Each row is where one point has got to under a steady rotation. How many ticks took it there?
The counts run from 0 to 105.
[-1.90  0.72  0.12  1.14  0.13 -0.74  0.68 -2.15  0.35  1.21 -0.16 -0.03
  0.64  1.75  2.58 -2.45 -1.90 -0.38  1.23  1.46  1.08  4.09  2.48 -1.97
  1.75  2.05  1.63  0.78  1.26 -2.54  0.38 -0.25 -1.11  1.73  0.08  0.16
 -1.13  2.09  0.56 -0.50  1.35  0.53  0.91 -1.34  1.81 -1.64  0.77 -1.83
 -0.81] | 45
[-0.74 -2.10  0.74  0.62 -1.60 -2.36  0.15 -0.81  0.73  0.55 -0.19 -0.82
  1.05 -1.11  2.28 -0.33 -0.02  1.38  0.05  2.95 -1.39  1.21  1.68 -0.06
  2.43  3.54  1.80  0.84  2.50  1.15  0.83 -1.58 -0.80 -0.49  0.38 -1.13
 -0.52  1.33 -1.42  1.15  0.89 -1.89 -0.95  1.36  0.17 -2.27  2.26 -2.40
  0.64] | 28
[ 0.71  1.07  0.54 -1.90 -0.40 -0.02  0.31  0.38 -0.51  2.00  0.48  0.84
  0.64 -0.25  3.23 -0.03 -0.57 -2.06  0.66  1.76 -1.05  1.05  0.94  1.44
  2.47 -2.21  2.17  0.59 -0.05 -0.18  2.25  0.69  0.77  0.02  2.05  0.80
 -0.90  1.90  0.77 -0.42  2.31  0.64  1.22  0.03  0.31 -4.63  2.75 -3.95
 -0.42] | 42
[-0.60  0.31 -0.90  0.16 -0.46 -1.17 -1.22 -2.05 -0.21  0.79 -0.88 -1.47
 -0.67  2.29  0.77  0.22  1.55 -2.13  2.42  0.53  1.14  3.58 -0.84 -2.65
 -0.17  0.20  1.85  0.72  2.05 -1.44  1.26 -1.13 -1.07  1.73 -2.52  0.78
 -0.38 -1.60  2.27 -1.71  3.43  1.31 -0.87 -0.28  0.22  0.18  2.93 -1.25
 -1.39] | 64
[-0.18 -1.01 -0.51 -1.27 -0.89 -0.26  0.88  2.67  0.30 -0.80 -0.93 -1.72
 -1.03 -1.12  1.41  1.04 -1.24 -1.51 -1.12  1.64 -0.28  2.30 -1.01  0.18
  3.42 -1.86 -0.08  3.88 -0.12 -0.93  2.32  2.16 -1.35  2.91  1.21 -0.19
 -1.18 -0.69  0.22 -2.66  0.82 -0.63  0.63  1.02  0.15 -2.98 -0.53 -1.88
 -0.70] | 8
[ 0.48  0.11  1.01 -1.77 -1.58  1.21 -0.74  0.73  1.23 -0.96 -0.38 -1.99
  1.55  1.32 -0.91  0.13 -0.04  0.47  1.90  3.83  0.67  2.44  0.11 -2.76
 -0.27  0.71  0.48 -0.71  1.02 -2.75  0.21  0.10 -1.07  2.02  0.63  1.19
 -1.22  1.95 -0.31 -2.42  1.99 -1.45  0.57  2.47  1.73 -0.76  0.13 -3.18
 -0.90] | 75
[-0.11 -1.84  0.91 -0.89  0.23  0.75  1.26  0.98 -0.30 -0.76  0.05 -1.57
  0.15  0.34  0.99  1.12  0.99  0.40 -2.00  2.47  0.81  2.06 -1.24 -0.23
  2.52 -0.34  0.64  2.61  1.31 -0.02  4.25  0.05 -1.31  0.70  3.23 -0.15
  0.05  0.67 -1.36 -1.39  0.23 -0.52 -1.43  2.56 -1.45  0.43  0.43 -4.11
 -0.95] | 77
[ 2.30 -0.23  0.23 -1.00 -2.52  0.19  0.22  0.90 -0.88  1.29 -1.07 -2.28
 -0.70  0.29  1.27  1.56  1.22 -0.30  1.27  2.64 -1.38 -0.01  0.46  0.62
  0.81 -0.83  1.61  1.31  1.17 -0.01  0.83 -1.10 -0.39  0.53  2.58  1.92
  0.69  3.34  0.85 -1.08  2.17 -0.75  0.22  1.15 -0.13 -2.99  2.30 -3.43
 -0.92] | 58
[-2.69 -0.75  1.60  1.20 -0.64  1.11  1.29  0.43 -1.63  0.55 -1.38 -1.58
 -2.02 -0.21  2.02  0.66 -0.42 -2.15 -0.30 -0.74  0.18  4.00  2.35 -1.17
  1.49 -0.27  1.10  0.73  1.51 -2.44 -1.34  1.04  0.84  1.45  0.40  1.59
 -0.50  3.85  0.52 -1.63  2.26  0.38  0.50 -0.21  3.26 -0.68  1.06  1.40
 -0.01] | 52
[-2.93 -0.19  1.34 -1.88 -0.34 -0.69  0.62  0.71  1.25  0.14  2.81  0.95
  2.53 -1.24  1.68 -1.56 -1.41 -2.42 -0.36  2.53  0.37  2.18 -0.13 -1.92
  3.09 -0.71  1.66  0.58  0.72 -1.75  0.89  0.31  0.01 -0.37 -0.41  0.18
 -2.36 -0.63  1.12 -2.08  2.75 -0.56  0.93  0.44  1.11 -2.71  2.95 -1.48
 -0.50] | 26
[-3.84 -3.23  1.18  0.32  0.59 -0.30  0.96  0.57 -0.12 -0.76  1.07 -1.10
 -0.23 -1.02 -0.22  1.43  1.63 -1.28 -2.71  0.35  0.60  2.72 -0.80 -0.46
  3.04 -0.13  0.54  2.11  2.62  0.46  2.99 -0.77 -1.42 -0.03  1.08  0.18
 -0.31 -0.12 -0.27 -1.65  2.06 -0.92 -1.51  1.42 -1.21  1.57  2.18 -0.14
  0.24] | 17
[-2.43 -0.89 -0.20  1.14  0.53 -0.47  0.35 -2.65 -0.60  0.23 -0.17 -2.51
 -0.68  1.25 -0.40  0.23  1.37 -0.55 -0.68  1.40  1.26  2.23 -0.48 -2.02
  0.41  1.34  2.50  2.18  2.96 -1.65  0.77 -1.93 -2.70  0.28 -0.21  1.23
  0.17 -0.83  1.98 -1.72  3.56 -0.71 -1.03 -0.91  0.13  1.89  2.04 -0.56
 -1.02] | 63
[-2.40 -2.12  0.36  0.72 -1.48 -0.36  1.61  1.37 -0.92 -0.61 -0.90 -2.42
 -2.09 -1.81  1.03  1.21  1.03 -0.98 -2.40  0.95  0.65  2.14 -0.97 -0.23
  2.77 -1.20  1.33  4.07  1.31 -0.64 -0.21 -0.25 -1.77  0.53  1.21  0.50
 -0.72  0.13  1.15 -2.31  1.72 -2.01 -0.60  0.30 -0.34 -0.53  0.79  0.47
  0.12] | 70
[ 1.37 -0.04 -0.47 -1.32 -2.80 -1.12 -2.13  0.22  0.87  0.14 -1.77 -1.50
 -2.32  0.47  0.44  2.76  1.64 -1.41  2.55  0.12 -0.14  2.95  0.37 -0.88
  0.18 -1.14  0.34  0.20  1.48  0.37  1.03  0.51 -0.34  3.29 -2.45  0.48
 -0.17 -0.94  2.28 -1.87  3.06  1.13 -0.08  0.82  0.49 -0.99  2.74 -1.33
 -0.85] | 4
[-4.58 -1.92  1.40 -0.20  0.22 -0.24  0.36 -0.17  1.15 -0.55  0.95 -0.66
  0.63 -1.57  0.42  0.27  0.19 -2.69 -1.27  0.08  0.60  3.85 -0.37 -1.94
  2.06  0.15  1.16  1.08  2.51 -0.92  1.59 -0.26  0.09 -0.32 -1.61 -0.23
 -1.57 -1.21  1.59 -2.44  2.88  0.40 -1.11  1.27  1.07  1.53  2.93  1.15
  0.67] | 18
[ 1.71 -1.16  0.20 -0.83 -3.19 -0.01 -1.15  1.61  0.19 -0.77 -2.17 -2.79
 -1.99 -1.69  0.43  3.61  2.43 -0.26  0.78  0.37 -1.42  1.66  0.48  0.53
  0.56 -1.08  0.10  1.46  1.87  0.94  0.91  0.33 -0.79  2.72  0.48  1.29
  0.52  1.98  0.48 -1.82  2.26 -0.56 -0.68  2.46 -0.51 -1.29  1.93 -1.33
 -0.71] | 5
[-0.23 -2.00  0.13 -0.74 -2.02 -2.01  0.59  1.41  0.79  0.32 -0.01 -0.27
 -0.25 -2.23  1.93  1.00 -1.19 -0.85 -0.70  2.29 -0.98  0.81  0.44  1.51
  3.15  0.16  1.10  2.14  0.90  1.66  1.13  0.20 -0.28 -0.19 -0.15 -1.67
 -1.75 -0.52  0.48 -0.35  1.29 -1.10  0.09  1.15 -0.18 -4.33  4.26 -1.08
  0.36] | 88
[ 0.28  0.69 -0.81 -1.41 -1.68 -2.41 -1.25  0.75  0.81 -0.07 -0.42 -1.57
 -0.05 -0.78  1.18  0.35 -0.47 -1.37  1.71  3.23 -0.27  1.73 -1.28 -1.94
  1.47 -0.19  1.11  2.46  0.00 -0.46 -0.67  0.58 -1.08  1.80 -2.80  0.35
 -2.27 -2.77  2.05 -2.63  2.92 -1.03  0.27 -0.24  0.33 -2.81  2.34 -1.63
 -0.92] | 72
[-0.39 -1.50  1.20 -2.16 -0.87 -1.41 -0.52 -1.25  1.20 -0.19  0.25 -0.85
  1.27 -1.52  1.52  0.86  2.08  1.84  0.88  2.65 -0.36  0.51 -0.12  1.53
  2.14  1.39  0.95 -0.85  0.32  0.25  4.11  0.17 -2.47  2.13  2.85 -0.22
  0.42  1.00 -0.33 -0.40  0.48 -0.78 -0.49  2.36 -0.74 -1.37 -0.76 -4.70
 -0.62] | 92
[-3.09 -0.67  1.69 -2.08 -1.33  0.66 -0.30 -1.40  0.70  0.05  1.10 -1.37
  0.85 -2.76  1.59  0.17  2.64  0.79  0.61  1.78 -0.99 -0.18  0.78  1.37
  1.70 -1.05  1.89 -1.74 -0.06 -0.30 -0.09 -0.27 -1.35  0.51  2.74  2.93
  0.05  2.33  2.47 -0.93  3.02 -2.64  0.76 -0.12 -0.07 -0.67 -0.26 -0.74
 -0.71] | 40
[-1.43 -0.39  1.06 -1.44 -0.98 -0.72 -1.50 -0.45  1.70 -1.54 -2.40 -0.85
  0.06 -0.59 -0.61  1.96 -0.07  0.40  2.65  0.05  0.63  4.04  0.71 -1.03
  0.37 -0.86 -0.10 -1.69  1.16 -0.84  0.76  1.50 -0.64  4.05 -1.02 -0.26
 -1.19  0.17  0.48 -1.71  1.76  0.23 -0.27  3.82  1.74 -0.06 -0.26 -0.85
 -0.24] | 83
[-2.17 -0.98  0.40 -0.95 -1.48 -0.85  0.23  0.37  0.75 -0.35  1.39 -2.62
  0.60 -1.44  0.04 -0.49 -0.13 -0.87 -1.48  3.58  0.05  1.27 -0.82 -1.77
  1.98  1.41  1.29  3.38  1.75 -1.53 -0.76 -1.60 -1.61 -1.33 -0.49  0.48
 -1.22 -1.39  1.43 -3.05  2.23 -2.55 -0.72 -0.46 -0.75  0.04  2.10 -0.18
 -0.04] | 10
[-0.73 -1.25  1.03 -2.08 -1.50 -1.00 -1.09  1.20  1.42 -1.37 -1.64 -1.09
 -1.63 -1.60  0.86  3.16  0.84  0.64  0.74  0.25  0.19  2.65 -0.17  1.99
  2.35 -1.60  0.18 -0.21  0.08  0.53  2.55  1.66 -1.22  3.99  1.29 -0.90
 -0.33 -0.08 -0.19 -1.61  1.26  0.48 -0.30  3.54  0.23 -1.00 -0.53 -1.42
 -0.33] | 84
[-0.85 -0.47  1.61 -0.23 -1.82  2.03  0.04  1.72 -0.47 -0.98 -2.23 -2.21
 -1.54 -0.52 -0.57  2.88  2.11 -0.79  0.58 -0.36  0.62  2.83  1.32 -1.63
  0.18 -1.19  0.22 -0.11  2.69 -2.08 -0.12  0.38 -0.11  2.03 -0.02  1.72
 -0.22  3.29  0.42 -2.65  2.19 -0.39 -0.67  1.86  1.51  1.02  1.08  0.26
 -0.25] | 67
[-3.78 -1.59  2.28 -2.52 -0.12  0.57  1.36  0.80  0.84 -0.56  1.37 -0.39
  1.83 -2.23  1.28 -0.45  0.20 -0.72 -2.42  2.15 -0.54  1.21  0.11  0.71
  3.55 -0.94  0.98  0.59  1.13 -0.59  0.90  0.67 -0.72 -1.05  2.57  0.68
 -1.58  0.65  0.59 -2.14  1.70 -2.75  0.38  1.11 -0.04 -0.68  0.79 -0.60
 -0.58] | 25
[-0.96  0.03  1.10 -2.66 -1.44 -0.76 -1.02  1.17  0.98 -1.58 -0.94 -0.93
  0.29 -2.19  0.97  1.26  0.27  0.14  1.74  1.04  0.19  1.83  0.32  0.89
  2.22 -1.55 -0.06 -0.43 -0.72 -0.08  2.20  3.03 -0.83  3.73  1.12 -0.23
 -0.99  0.03 -0.07 -2.73  0.88 -0.92  0.79  1.92  0.72 -2.53 -1.39 -3.23
 -0.59] | 23
[-1.30 -0.51  1.95  0.85 -0.25  0.00  2.01 -1.06 -0.62  0.28  0.57 -0.85
  0.84  0.55  2.44 -1.34 -0.87 -0.58 -0.49  2.12 -0.48  2.17  3.56 -1.28
  2.33  1.92  1.34  0.47  3.32 -1.36 -0.58 -1.65 -0.20 -1.06  1.25  0.82
 -1.49  3.98 -0.63 -0.16  1.00 -1.12 -0.25 -0.34  1.94 -1.41  1.70 -0.50
 -0.36] | 44
[-1.79 -2.93  0.47 -0.97 -3.30 -0.80 -1.58 -0.31  1.44 -1.27 -0.84 -2.20
 -0.18 -3.28 -0.35  3.23  2.13  1.34  1.09  0.94 -1.11  1.77  1.39  0.27
  1.22  2.57  0.61 -0.58  1.81  0.06 -0.96 -0.61 -0.79  2.10 -0.44 -0.41
 -0.33  1.41  0.07 -0.87  1.93 -2.09 -0.74  2.51  0.95 -0.68  1.40  0.34
  0.41] | 21
[-0.74 -2.17 -0.15  2.14  1.13 -0.74  1.58 -0.88 -1.67  0.63 -1.20 -2.25
 -1.11  1.22  1.51  0.08  0.63  0.02 -1.80  1.57  0.51  2.44  0.04 -0.58
  2.35  1.02  2.15  4.42  2.18 -0.89  2.67 -2.38 -2.06  0.22  1.29  0.67
  1.10  0.08 -0.37 -0.23  1.67 -0.52 -1.14 -0.97 -1.90 -0.12  0.86 -2.10
 -1.07] | 62
[-2.35  0.42  0.85 -2.69 -0.59 -0.19 -0.65 -0.21  1.05  0.53  0.79  0.29
  0.28 -1.76  2.54  0.56  0.86 -1.97  1.65 -0.47 -0.06  1.93  0.14  1.14
  1.97 -3.29  0.77 -2.33 -1.03 -0.06  1.67  1.93 -0.10  2.16  1.20  1.14
 -1.54  1.10  2.31 -2.16  3.40  0.36  1.45 -0.33  1.48 -1.90  1.48 -0.74
 -1.08] | 102
[-2.07 -1.10  0.53 -0.55 -1.06 -2.07 -1.01 -1.76 -0.10 -0.05 -0.40 -0.66
 -1.05 -2.54  2.61  1.51  2.95  1.70  1.30  1.29 -1.26  0.14  1.23  2.37
  2.29  0.01  1.46  0.05 -1.02  0.74  0.45  0.11 -2.02  2.98  2.22  0.86
  0.44  0.67  1.36 -0.22  1.45 -1.50  1.01 -0.46 -0.47 -2.66 -0.94 -1.82
 -0.91] | 39
[ 1.30  0.58  0.81 -1.59 -0.45 -0.52 -0.03  0.93  0.40 -0.96 -0.46 -1.49
  0.75  1.29  0.18  0.27 -0.23 -0.19  0.50  2.82  0.85  2.90 -0.86 -0.99
  1.35 -0.25  0.38  0.81  0.52 -1.48  3.61  1.10 -1.10  2.52  2.12  0.29
 -0.85  0.77 -0.64 -2.35  0.15 -0.45 -0.34  2.68  0.36 -1.09 -0.65 -4.03
 -1.02] | 76
[-1.05 -2.41  1.66 -0.60 -3.05 -2.25  0.68  0.68  1.37 -0.57  0.73 -1.27
  0.78 -2.15  1.13  0.37 -0.79  0.76 -0.04  3.19 -0.55  1.13  1.01 -0.49
  2.88  3.19  1.27  1.29  2.78  0.48 -1.20 -1.07 -0.80 -1.17 -0.11 -1.26
 -1.63  1.93 -0.80 -0.73  1.30 -2.62 -0.08  1.72  0.37 -2.05  2.22 -0.63
  0.48] | 89
